In the rows, 128 means zero.
A single turn carries every row of the set below to another of its rows. Some are shown first; where does it send the rows asked next?
J_44: [116 123 133 140 141 118 112 150 112 124 148 129 134  97 106 104  97 129
 145 138 154 154 135]
J_660: [158 119 123 102 131 108  92 119 147 155 128 108 108 112  96 138 127 119
 133 120 136 161 113]
J_83: [142 110 118 151 121 111 118 127 177 134 150 146 109  78  90 106 113 121
 141 123 114 162 123]
J_107: [172 123 160 121 118 134 128  99 129 118 114  96 136 112 116 141 129 144
 135 135 128 138 109]
J_134: [145 125 113 112 122 107 137 140 149 123 144 160 134  74 101 130 103 120
 115 125 120 133 133]
J_833: [162 123 153 133 114 111 135 138 134 156 120 130 112  84 103 109 112 100
 109 137 133 175 153]
J_566: [142 122 167 161 130 115 123 112 140 104 139  98 147 104 110 156 143 146
 142 123 123 133 139]
J_582: [155 112 132 112 109 105 128 139 166 118 136 173 110  92  98 136 120 128
 122 135 123 150 131]
J_213: [134 112 123 152 125 113 120 133 174 139 157 144  99  78  94 108 110 125
 139 116 105 152 126]
J_150: [137 148 142 132 129 126 131 143 141 137 127 164 134  91 117  84 123 121
 108 127 106 141 131]
J_497: [143 122 142 139 122 117 133 141 133 158 121 128 117  86 121 104 102  92
 103 133 135 163 151]
J_192: [154 116 142 162 121 122 146  93 127 142 119 104 148 113 102 132 159 142
 141 119 124 149 139]
J_152: [150 131 151 128 130 140 130 100 123 123 118  92 138 110 130 135 114 142
 123 126 126 116 114]
J_577: [145 134 161 130 123 124 128 155 142 139 134 165 117 100 119  93 134 125
 119 127  95 154 129]
J_292: [140 134 110 106 141 113  94 111 143 157 125 107 113 106 100 130 113 120
 118 114 140 140 119]
J_860: [165 122 134 138 128 120 144 117 120 147 126 113 162 105  93 157 139 157
 142 121 133 145 133]
J_704: [142 129 149 131 129 107 117 144 115 121 145 133 121  94  74 111 113 143
 151 144 151 168 141]
J_710: [144 114 156 150 126 127 129 114 141 145 115 132 116 137 108 160 147 170
 135 124 135 140 138]
J_64: [114 123 154 144 134 118 106 144 126 122 140 143  97 116  99 109 110 146
 143 143 154 157 141]
J_147: [131 116 137 168 132 129 145 100 122 149 126  99 147 115 123 129 147 137
 134 110 119 134 139]
J_849: [137 120 160 163 132 118 119 110 143 102 135  99 155 105 119 152 140 140
 140 125 130 132 135]
J_61: [144 121 158 141 118 117 129 141 140 158 119 136  93  98 117 108 110 102
 102 135 132 166 155]
J_630: [124 111 127 155 140 135 131 123 127 150 125 116 153 124 137 151 125 147
 132 116 137 126 128]
J_155: [128 108 129 120 121 114 126 152 159 127 147 167 107  95 125 134 106 123
 117 124 113 132 130]
J_209: [137 106 154 169 124 127 138 102 133 145 122 110 125 130 120 134 160 145
 141 117 118 144 138]
J_898: [134 119 113 153 126 112 121 124 174 135 152 145 109  74  90 103 106 123
 134 118 113 149 128]
J_180: [153 121 172 128 123 139 125 109 129 126 122  97 113 123 132 144 125 150
 130 128 116 126 113]
J_67: [156 137 145 126 118 122 128 144 146 132 124 166 139  94 110  87 136 117
 120 136 110 164 123]
J_39: [134 125 166 164 132 118 120 107 145 103 133 103 143 108 115 153 140 147
 135 124 128 126 141]
J_822: [139 125 131 106 140 112  94 125 142 162 136 107  89 115 106 139 118 126
 125 109 123 143 121]

J_64 moves to J_44
J_192 moves to J_209
J_833 moves to J_61
Where do these go?
J_39 moves to J_849
J_152 moves to J_107
J_630 moves to J_860
J_155 moves to J_134
J_83 moves to J_213
J_577 moves to J_150
J_660 moves to J_822

A single turn carries every row of the set below to another of its rows. Some are shown first; where does it send the rows asked next?
J_267: [118 127 131 132 129 120 162 136  97 115 133  81 186  95 114 104 107 113]
J_485: [138 105 107 142 145 130 114 138 102 101 136 149 134  96 135 109 108 124]
J_313: [123 122 117 125 138 125 135 130 157 119 147 134 149  98 113 108 114  62]
J_603: [155 133 122 133 141 145 156 119 104  95 117  98 165 113 139  93 104 126]
J_564: [ 63 108 128 132 136 131 138 136 127 119 131 127 159 104 127 105 117 139]
J_426: [121 113 112 125 141 116 115 134 146 112 153 120 160  92 112 104 111  72]
J_407: [137 112 117 133 137 124 124 140 121 120 147 157 115 107 129 118 107 127]
J_816: [ 66 111 126 138 141 144 152 131 124 112 116 135 162 102 135 101 120 127]
J_186: [151 132 132 119 130 122 138 126 119 116 146  90 151 122 123 104  98 146]
J_729: [118 136 144 121 118 115 176 137 123 139 146  93 162 108 105 116 106 115]
J_629: [140 115 113 143 143 142 140 134 115 108 126 166 121 102 139 112 112 111]
J_20: [122 140 138 133 127 137 196 129 112 122 120 103 172 102 119 108 113  95]
J_488: [155 145 137 123 130 143 175 118 132 120 128 115 138 128 131 106 105 124]
J_556: [ 65 116 133 132 134 139 155 134 137 126 126 139 149 110 129 107 119 130]
J_429: [123 117 109 132 145 131 130 128 142 105 136 128 164  89 119 100 115  59]

J_488 moves to J_603
J_267 moves to J_729
Where do these go?
J_407 moves to J_629
J_429 moves to J_426
J_556 moves to J_816

A single turn carries every row of the set below to another of its rows. Some are shown first; where does it send the rows asked next?
J_911: [102 171 112 183 134 131 106 131 131 125 110 137 133 150 179]
J_812: [144 155 131 189 126 163 131 154 135 131 135 158 139 121 145]
J_290: [125 158 142 165 120 126 131 138 160 122 135 159 147 120 157]
J_486: [111 156 102 166 116 170  91 128 129 156 127 168 119 142 184]
J_739: [118 160 113 171 125 174  85 131 131 155 121 170 116 144 176]
J_873: [104 167 120 185 135 138 100 133 130 107 104 138 134 145 177]
J_418: [114 106 129 151 108 188 111 162 133 142 125 161 119 124 147]
J_512: [135 155 137 193 134 153 134 159 132 131 138 158 135 135 147]
J_129: [ 83 117 105 149  99 140  86 134 134 123  98 150 119 143 169]
J_263: [108 127 141 153  71 129 107 164 142 117 118 146 141 128 166]
J_350: [101 107 134 167 108 139 124 162 122  96 115 135 148 129 158]
J_45: [ 78 111 106 151  98 148  88 131 125 127 111 152 122 139 177]
J_947: [ 82 121 106 146 101 138  88 128 127 120 108 153 119 148 177]
J_458: [102 127 111 156  67 147  89 149 156 135 130 153 125 147 167]
J_101: [121 100 123 148 104 173 110 162 137 140 124 176 122 130 145]
J_619: [133 153 135 190 134 172 129 160 138 129 132 145 129 132 142]
J_395: [110 114 134 168 110 137 124 161 131 101 105 129 150 130 146]
J_647: [110 113 137 163 111 139 131 162 128  98 117 131 145 136 146]
J_118: [142 151 137 184 124 161 136 157 130 133 143 152 137 131 142]
J_76: [116 102 124 150 105 182 122 169 129 135 130 163 126 124 155]
J_413: [101 115 134 165 120 153 127 163 132  94 108 128 137 125 149]
J_78: [ 96 164 116 192 125 124 112 134 127 106 116 138 131 141 173]
J_143: [135 146 132 184 130 172 138 163 134 141 138 146 138 131 146]
J_287: [106 117 135 166 122 143 137 172 132 103 112 132 141 132 150]
J_997: [104 172 114 184 122 126 107 126 127 115 116 135 131 149 173]
J_681: [118 158 112 168 115 145 114 123 173 140 147 167 131 139 158]
J_259: [106 172 113 190 121 129 107 127 131 114 109 132 135 136 168]
J_661: [ 95 159 135 162  95 113 118 139 148 115 119 142 130 118 167]
J_795: [131 125 118 159  93 161 103 148 167 141 147 172 142 148 156]
J_885: [118 101 127 153 105 177 110 156 130 153 134 171 129 132 151]
J_175: [121 101 128 146 103 174 119 159 131 138 134 170 124 131 147]
J_695: [113 160 106 166 114 161  94 122 130 154 134 174 110 143 174]
J_10: [ 85 121 113 146 109 154  82 133 126 120  98 153 124 138 183]
J_173: [113 157 109 177 122 162  98 128 134 163 135 174 111 144 166]
J_935: [117 157 102 170 116 167  94 128 139 152 129 179 109 135 168]
J_144: [ 80 128 104 149 109 141  91 138 126 119 102 154 120 143 188]

J_413 moves to J_873
J_350 moves to J_78
J_175 moves to J_947
Where do these go?
J_290 moves to J_681
J_395 moves to J_259
J_143 moves to J_486

A single turn carries every row of the set below to another of its rows. Some are shown first; where does it send the rows asked next?
J_151: [107 138 128 102 111 144 129 131 144 142 107 145 101 131 119 114]
J_586: [117 159 131 128 120 139 143 140 148 133 154 114 102 149 130 126]
J_896: [122 119 145 125 145 118 116 144 123  96 111 124 160 134 129 122]
J_205: [133 153 100 103 120 128 108 123 128 134 138 123 119 148 109 154]
J_532: [110 132 126 158 117 141 136 138 159 133 110 123 133 107 141 127]
J_702: [158  89 128 130 121 116 127 113 154 123 116 140 136 122 131 136]
J_676: [120 139 112  82 119 136 116 106 130 141 143 125 125 144 130 143]
J_757: [111 153 136 113 120 141 142 133 141 149 132 132  93 145 123 112]
J_667: [138 115 112 145 126 111 107 118  98 115 126 119 140 155 136 151]
J_410: [131 147 108 100 116 127 105 114 130 133 151 128 114 150 109 145]
J_887: [159  97 127 137 127 117 139 117 156 120 133 122 143 128 145 145]
J_625: [105 123 135 146 114 143 135 126 158 138 110 132 130 106 144 116]
J_987: [126 109 130 124 131 115 118 100  88 142 121 132 128 156 144 125]
J_889: [160 114 131 143 141 114 154 121 148 136 138 113 135 138 147 143]
J_965: [159  97 131 129 127 112 130 113 144 141 104 150 121 126 119 125]
J_542: [117 115 152 116 144 118 115 137 118 106 105 136 153 132 127 110]
J_387: [118 141 127 170 120 135 134 143 157 133 119 121 125 115 131 128]
J_588: [131 108 110 133 126 115 107 115  96 120 106 125 144 148 139 149]
J_768: [160 113 135 135 140 109 145 117 136 157 108 141 112 136 120 123]
J_664: [119 121 161 118 149 115 120 133 113 117 113 138 141 140 123 100]
J_918: [109 128 117 105 102 147 119 137 154 119 104 140 117 122 121 130]
J_808: [120 142 136 173 118 132 131 136 155 137 132 128 113 121 124 117]
J_899: [124 132 162 129 153 111 124 137 112 118 128 130 136 149 121 101]
J_365: [114 133 145 161 114 133 131 125 154 142 134 137 110 119 127 105]
J_250: [161 122 134 142 147 111 157 122 138 155 126 123 120 142 135 131]
J_770: [115 134 112 120 101 146 120 145 162 103 126 123 126 126 128 144]
J_939: [132 116 131 136 131 110 118 103  90 136 141 126 124 164 141 128]
J_214: [119 149 120 131 111 142 132 146 159 110 151 110 119 140 132 142]
J_428: [138 119 123 147 128 109 112 112  95 122 143 119 130 163 137 141]
J_690: [128 136 155 138 154 111 125 145 116 107 135 119 144 150 123 114]
J_302: [121 144 103  85 123 137 119 115 128 141 131 120 130 142 130 151]
J_17: [127 151  97  95 124 133 115 124 128 138 128 119 127 144 119 157]
J_391: [107 124 144 148 113 139 133 120 156 143 123 139 118 112 138 105]
J_907: [127 130 147 137 149 114 120 148 122  96 126 116 156 142 128 124]
J_844: [125 105 119 122 128 117 113 106  91 134 104 133 138 148 143 136]
J_449: [125 140 114  90 116 131 109 106 131 137 154 129 118 148 120 140]

J_844 moves to J_588
J_625 moves to J_532
Where do these go?
J_702 moves to J_887
J_449 moves to J_676
J_896 moves to J_907
J_770 moves to J_214

